Named moves, each a turn or a mirror, and the order they were made in; the first pair answered
move L:
[ -4   0   5  11   2   1   4   1 -13 -14  -3   8   5  -3  -9  -6   4   4
 -11   0  12   7   2  -2  -8   4   7  10   7   3  -6 -12] |-> [ -4   1   1  10   5  -1   4  -3 -11 -16  -6   4   7  -2  -9  -4   2   5
 -12   1  12   9   4  -2  -9   4   9   9   8   3  -3 -10]
[  1  10  -5   0  -4  -4   7   3  -2  -4  -5 -11 -12   6  -8   0 -14   4
  -5  -2  19   9  13   7  -6   2 -13   4   5   2  -6  12] |-> [ -1   7   6   3 -10   0  10  11  -9  -5   0   2 -11   6  -1  -2  -3   5
  -2  -8  12   2   1   1   0  -2 -17  10  -3  -1 -19  10]
[ 17  -9  -8  -6   6   4   2  -7   2   4   7  -7   7  -3   0   0   0   5
  -2   8  -4   1   4   2  -1   8   6 -19   3   3   6   1] |-> [ 14 -13   5  -1   0   7   7  -2  -2   4  10   5   5  -6   8  -1  11   6
   0   3  -9  -7  -7  -3   5   3   2 -12  -5  -1  -7   0]
[ 12  -9   3   1 -13  13   3  -6  -7 -20   3   0   6   2  -7 -13  13  11
  -2   7  -3 -11 -10   4   5   7   4 -17  -4  11   5  -5] |-> [ 14  -8  -3  -1 -11  10   1 -10  -4 -19   0  -5   6   1 -10 -13   9  13
  -2  10  -1  -7  -4   6   2  10   4 -19  -1  13   9  -5]
move P:
[  7  -6  -4 -14  -7 -12  -3  -5  12  24  10  -4 -15  -9  14   2   6   0
  12  -1  -4 -16   0  12  19  -5 -11   0 -11 -10  14  26] |-> [ 11 -21   5  -3   4  10   4  -8  -8   9  17   4  10  -5  15  -6  25   5
   1   2 -15 -18 -20   7  10   5  11 -16  -8   5   3 -10]
[ -6   5  -1   4 -13 -10   5 -12   2  -5  -1  15   4  -5  -5   6  12 -11
   3  -3   5 -19   1  -1   4  -9   3   2   3  -7   6  10] |-> [ -4   2   1   7  -9  -4   4 -11  -2  -7   2  16  10  -5  -4   5  16 -10
   2   0   1 -19  -3  -1   2  -5   7  -1   4  -4   3   2]
[-6  3  0  2  0  0 -3 -6  4 -5  1  4  5 -5  0  0  2 -3  0  2 -2 -4  0  7
 -1 -3  6  0  0 10 -1 -5] |-> [-7  5 -2  1 -2 -3 -4 -5  7 -3  0  1 -1 -6  0  2  0 -5  3  1  1 -4  5  8
  1 -5  3  4  0  7  1  1]
move N:
[ -3   4   8  -1  -4  -2   2   6   1   1   1  -8  -8   2   8   0  -3   8
   0  -5  -2   4  -2 -10  -1  -1  -6   7   1  -9 -10   6] |-> [  2   0   8  -4  -3   0   3   7   2   4   5 -11  -5   5   6  -2   1  11
   0  -2  -6   3  -3 -10   1   0  -3   1   2  -7  -9   6]
[-11   6   2   9  -5  -7   6   2  -1  -8 -12  -1 -10   4   2   8  -8  -6
   1  -6   3  12   7  -2  -1 -10  -7  12   6  -7   2   9] |-> [  9 -10   2  -3   8   6  10   3  -2   2   1 -14  -1  13   3  -1   0   8
  -3   4 -14   6  -6  -3   1   1   3 -14   8   1   8   5]
[ -2   0   9   3  -5   2  -3   9  -5  -5   8   3   2   2  -3  -2  -5  -1
   3  -4  -2   2   4  -3   1  -3  -3   3  -5  -5 -18  -6] |-> [  1   0   3  -1  -2   1  -7   9  -2  -2   6  -9  -1   6  -4  -3 -14   3
   4  -1  -2   8  11  -3  -2  -1  -3   0   1  -6 -10  -1]
move X:
[ -6  -7  -4  -7  14   5   9  12   3   7   1  -3  13  14  10  15 -22   8
  12  -1  -5 -18   1 -24  -4   5  -3  -5  11 -13  -4  -4] |-> [ -9  -1 -13  -9  14  -3   2  -2   9   5  -3  -7  11   9   5  18 -27   0
  12   1   5 -14  15 -15  -9   6  -5  -5  14  -9   7  -4]
[ -5  12  -5 -13   2   0  -8   0  21   5  -2 -18   3   3   8   3 -15  -6
   9  10  11  12  13   0  -2   5  -2 -11   0 -10  15  25] |-> [ -1   0  12 -13  -3  11   3  17  12  11   8 -11   1  10  16  -3  -4   3
  11   4  -7   0  -8 -14   7   2  -6  -9  -7 -17  -1  28]
[  5  -7   8   7   1   0   1   2   0  -3   7   6   9   5   1   7   5   3
  -3  -1  -8 -10   0   6   2   6   4   0   0   3   2  -3] |-> [ 4 -4  4  9  4 -3 -1 -1  1 -6  3  3 11  4 -1  7  1  2 -4  0 -4 -4  6  7
 -4  8  8 -3  3  6  7 -7]
[  3  -2  -9  -7   5  -8  -3  -9   2   8  12  -1   3 -11   6  13  -6  -1
   1   0  18 -10   9   8   3  10   7  -5  -7   9  15   5] |-> [  8 -11   6  -8   1   5   6   7  -9  10  20   4   4  -4  13   8   1   8
  -1  -5   2 -15 -13  -6  10   8   7  -5 -12   3  -1   2]
Then:
(2 to 3 moves a pair)
[ 10   1   3  -4  -2   2   8  10  -7   6   5   8  -2   7   6  -3   2   2
   3  -6   0  -5 -19  -3   7  -1  -5  -5  -6   0  -8   1] |-> [  3   5   4   3   1   2   7   9 -13  -5  -1  10   4   7   3  -4   0  -3
   0  -5   3   3 -16  -5  -1   1   1  -3  -1   3 -10 -13] | N, P
[-12   2   1  -7   2  12  -6  -3  -9 -13 -14 -16   2 -15 -10  -5   6  -3
  -8  14  -7 -20   2  -6  -3  14   6 -11  -5  -4   7 -15] |-> [-16   9   0 -12  -5  -1 -10   1   0  -4 -14 -15 -13 -17  -8   1   2  -5
  -2  10  -3 -21   8  -5   4   6  -8   0  -8 -16   8   5] | L, P
[  4 -15   0   5  -9   0  14   2   4   2   0   9 -11 -17  20  -3  13  -3
   2  -1 -15  -2 -12  14  11   5 -11   4 -10   5 -13  -1] |-> [  8  -9 -19  -3   1  -8   4  -9  17   4  -8 -11 -11 -16  12  -1  -5  -2
   0   7  -3  11   8  22   5  10  -7  -3   2   5   7   5] | P, L
[ -6 -12   8   9   6   9  -1  12 -20   0   0  -7  -8  14   4  -3  -5   6
   6  -2  -6   8  -9 -14  -1   7   6   2   2  -5 -18  -8] |-> [ -8  -2  -1   1  -1  -8  -9   7  -5  11  -2 -11 -23   6   6   6 -13   1
  13  -4   3   8   8  -4   5   2  -8   8  -2 -12  -6  18] | P, X, X
[  1   4  -8  -6   1  -9  -4 -14  11  -1  -5  -3  -6  -3  -3   2  -5  -4
   6   4   9   8  16   5   1   8  -6   1   5   1  17   7] |-> [ -1  -3  -2   4   3   3   0 -19   0 -11   0   9  10  -7  -2  -1  12  -6
   1   4   7   1   5   6   2  11   3  -5   1  11   9 -12] | P, L, X
[  9  -9  19   7  -1  10   8  13  -5   2   7  12   1   4   3  -8  15   0
   5  -1  -8 -11 -12 -10  -2  -2  -2  -3  -7   2 -10  -7] |-> [  8   6  -3  -7   1 -10  -4   7  14  12  -1 -11 -16   3  -3   2  -9  -3
  10   3   7  -1  17  -1  -4  -4  -9  -1   0  -5  10  18] | P, L
[  7  -2  18   6  -3  16   0  12 -11   2   8   7   2   6   3  -8   8   3
  -2   1 -22  -5 -15   0   5   9   3   0  -7   5  -5  -1] |-> [  6   5  11  -2  -1   8  -2  20  -6   8   4  -8  -8  14  -1  -8 -15   9
   1   2 -20   6  -7  -6   2   8   0   7   2  -4   0  12] | P, L, X
[  3  -9   8   6  -3  -5   9  21  -6 -15   7   0  -2   4   4   3  -7   2
  -2  -8  -3   5  -5 -17   9  -7   5  10  -5   4 -12  -3] |-> [  0  -6   4  11  -1  -5   5   9  -8 -25   1   4   6  -3   0   4  -2  -5
  -3  -6   5   8  -1  -9   5  -4  11   9  -3  10  -8 -14] | X, P, L
[ -2 -10  -7   0  -6   4 -14 -14  13   3  14  15  -6 -10  20   6  18 -13
  12   0  -8 -27 -11  20  18   0   0   3 -19  -1   3  16] |-> [  2 -16 -16   4  14  16 -15 -21   1 -16   7   2  19  -2   9   0  11  -8
   2  11  -9  -8 -11  16  -3  14  26 -16  -3  15  10 -15] | N, P, L
[ -1   2  -2  10   6  -1  -3 -13   1  -9  -4   9   8  -9   9   3  10  -6
 -13   3   9  -2   4   4  -4   2   4  -5   1   7   6 -14] |-> [ -4   8  -3   6  -2 -11  -5 -10   8  -2  -5   8  -5 -11  11   8   2  -8
  -7  -1  13  -2  10   6   2  -4  -6   5  -2  -2   9   4] | L, P
[  5  -7   5  -2  -1   6   1  14  -3   3   1  -8   0  14   0  -8  -7  10
  -4   1  -4  10  -5 -17  -3   1  -1  -1   8  -4 -13   3] |-> [  4  -8   9   1  -3   9   2  13  -6   1   2  -2   2  14   2  -7  -1   8
  -4  -1  -5   6  -9 -17   0   0   0  -2   6  -6 -16   1] | N, N, N
[ -6   5   5  -4  -4   6   0  -7   6  -2   3  11   4 -12  12   5  12   5
   5   1  14 -19  -2  14  -6   5 -17  -4  -7  -2   6   6] |-> [ -1   5  -3  -8   1   5  -4 -10  10   0   2   2   4 -10   8   5   7   7
   3   6  16 -16   2  17  -9   9 -14 -12  -2   0  14   6] | L, N
[  5   4  19  17  -5 -18   1   8 -10 -11 -12   9   1  -2   2   2   1  -3
  -5 -21 -14   6  -1 -13   7  -8 -15  11  -1  -2  -8  18] |-> [ 18  -7  22  11   0  -5   5  10 -11  -6  -1   5   9   4   3  -4  10   4
  -7 -16 -27  -1 -12 -13   9  -1  -9  -4  -5   2  -9  14] | N, N
[  6  -5   7  -8  -7   7   4  19   2  11   4  -3 -11   2   7  -3  -4   6
   0   0 -13 -10  -7 -11   6   0 -10   5  -3  -9  -8  19] |-> [ -9   7   8   4  -9   1   0  20   0  -1  -6   4 -11  -1   3   2 -11  -1
   1  -7  -2  -1   0 -12  -1  -4 -12  20  -1 -10 -11  13] | P, N
[ -7   0   5   3   0   7   2  15 -12 -11   0   0  -3  11   0  -9  -3   4
   4  -5  -9   7 -10 -15  -4  -1   6   7   1  -4 -15  -7] |-> [-12  11  -4   1  -2  -6  -5   9  -1  -8  -7  -8 -12   8  -3  -1 -16  -2
   8  -4   4  12   7  -7  -3  -2  -1  13   3  -8  -4   6] | P, X
[  5   8  13  -7 -15   3  -7  -5   7  16   5   3  -6   0   0   2  15   0
   1 -11 -11 -11   4   3  10  -7 -10   2  -3  -6   4  17] |-> [ -9  18  12  10 -12   1  -9 -10   2  -6  -9  14   3  -7  -6   4  11 -11
  -5 -13   4   1  12   5  -4  -7  -2   9   1   2   3  -5] | L, P, N
[ -7  -1  15   6 -10   2   6   7  -3  -2   7  19  -2  -4   9  -3  11   8
  -3  -7  -4 -12 -14   5  14  -1  -5   7 -11  -3 -16   4] |-> [  9  -3   4 -13  -1   0   2   7   8  15  11  -7  -9   6   7  -3  -4  20
  -1   3  -9  -9  -7   7  14   3  -4  -6  -4  -6   0  20] | N, N, P
[  2   5  13   8  -5  -2  -3   6  -1  -6  -1   2   8  16   5   6   6 -10
 -12 -15 -14 -11  -7   3   3 -24  -2   4   1   1  -4  -7] |-> [ 12  -1  10   0   0   3  -3   5   1   1   3  -9  11  23   2   2   4  -4
 -11  -9 -21 -10  -7   1   3 -20   4  -8   4   4   0  -3] | N, N
[  3  -6   3   1   9   5   6   7  -4  -6  -3 -10   4  17  -1   0 -12   4
  -3  -2  -4   9  -2  -8 -11   4   4  -6  10  -8   1  -5] |-> [ -6   3  -4   4   5  -5   2   2   1  -8 -10  -6  -3  10  -3   7 -17  -4
  -1  -4   7  13  10  -2  -9   1  -2   3   9  -9   4   0] | P, L, X
[ -5   8   0  -9  -5 -10  14  -9   9   4  -6  14  -8   3   6  12  13 -10
   5  -8  -3 -13  -2  -4   5 -10  -1   9   2  -6  14   6] |-> [  2   5 -10 -10   8  -4  11 -19   9  -2  -7   4   3   6  -1  10  10  -9
   1   1   0  -5   2   0  -6  -3  13  -5  10   5  23  -8] | P, L
[ -9   4 -15   1   3  -5  -7 -11  -4  -8  -2 -12   8  -7  -5   0   0  -8
  -3   6   5  11  10   5 -13   7   5  -6   6   5   9  -9] |-> [-15   1  -2   5 -10  -8  -2  -9  -6  -5   4   9   0 -16   5   3  18 -12
   0  -2   2  -8   1   9   1  -3  -8   4  -9   0  -3  -1] | L, X, X
[ -4   7  -3   2  -8  -9   2   0  -1  -1  -9   0  -7   2  -4   2 -11  -4
   5  -6  13   1  12   2   5  -6 -11  12   8  -5   1  19] |-> [ -3   1   1  12   3   5   7  -5 -14 -17 -11   6  16   1  -9  -4  -2  -4
  -4   0  11   8   4   1  -7   3   6   1  12   9  -3 -10] | P, L, N
[-22   3   0  21  -6  -5   4  -4  -9  -4  -9   3  -6   9  -3  32 -19 -17
 -13  16  13   0  16   1  -9  10  -4  14   3  -4  -7 -16] |-> [  2 -14   1  -4  -5   1   9   5   3  28  11 -17 -16  23   5  26 -16   1
 -10  23  -6 -14   4  -1   7  13  -9  -4  -1 -11  -1  10] | N, P, X
[  5   4   5  -5 -14 -11   1   5   8  18   7   2 -17  -3   9   8   2   0
   6  -7  -1 -10  -4  -1  14  -9 -13   7 -12 -13  -2  27] |-> [ 14 -12   3   3   7  13   4  -5  -7   0   9  -1  16   5   2  -3  15   7
  -7   3  -8  -5 -18  -3  -2   6  18 -21  -3  10  -1 -18] | L, P
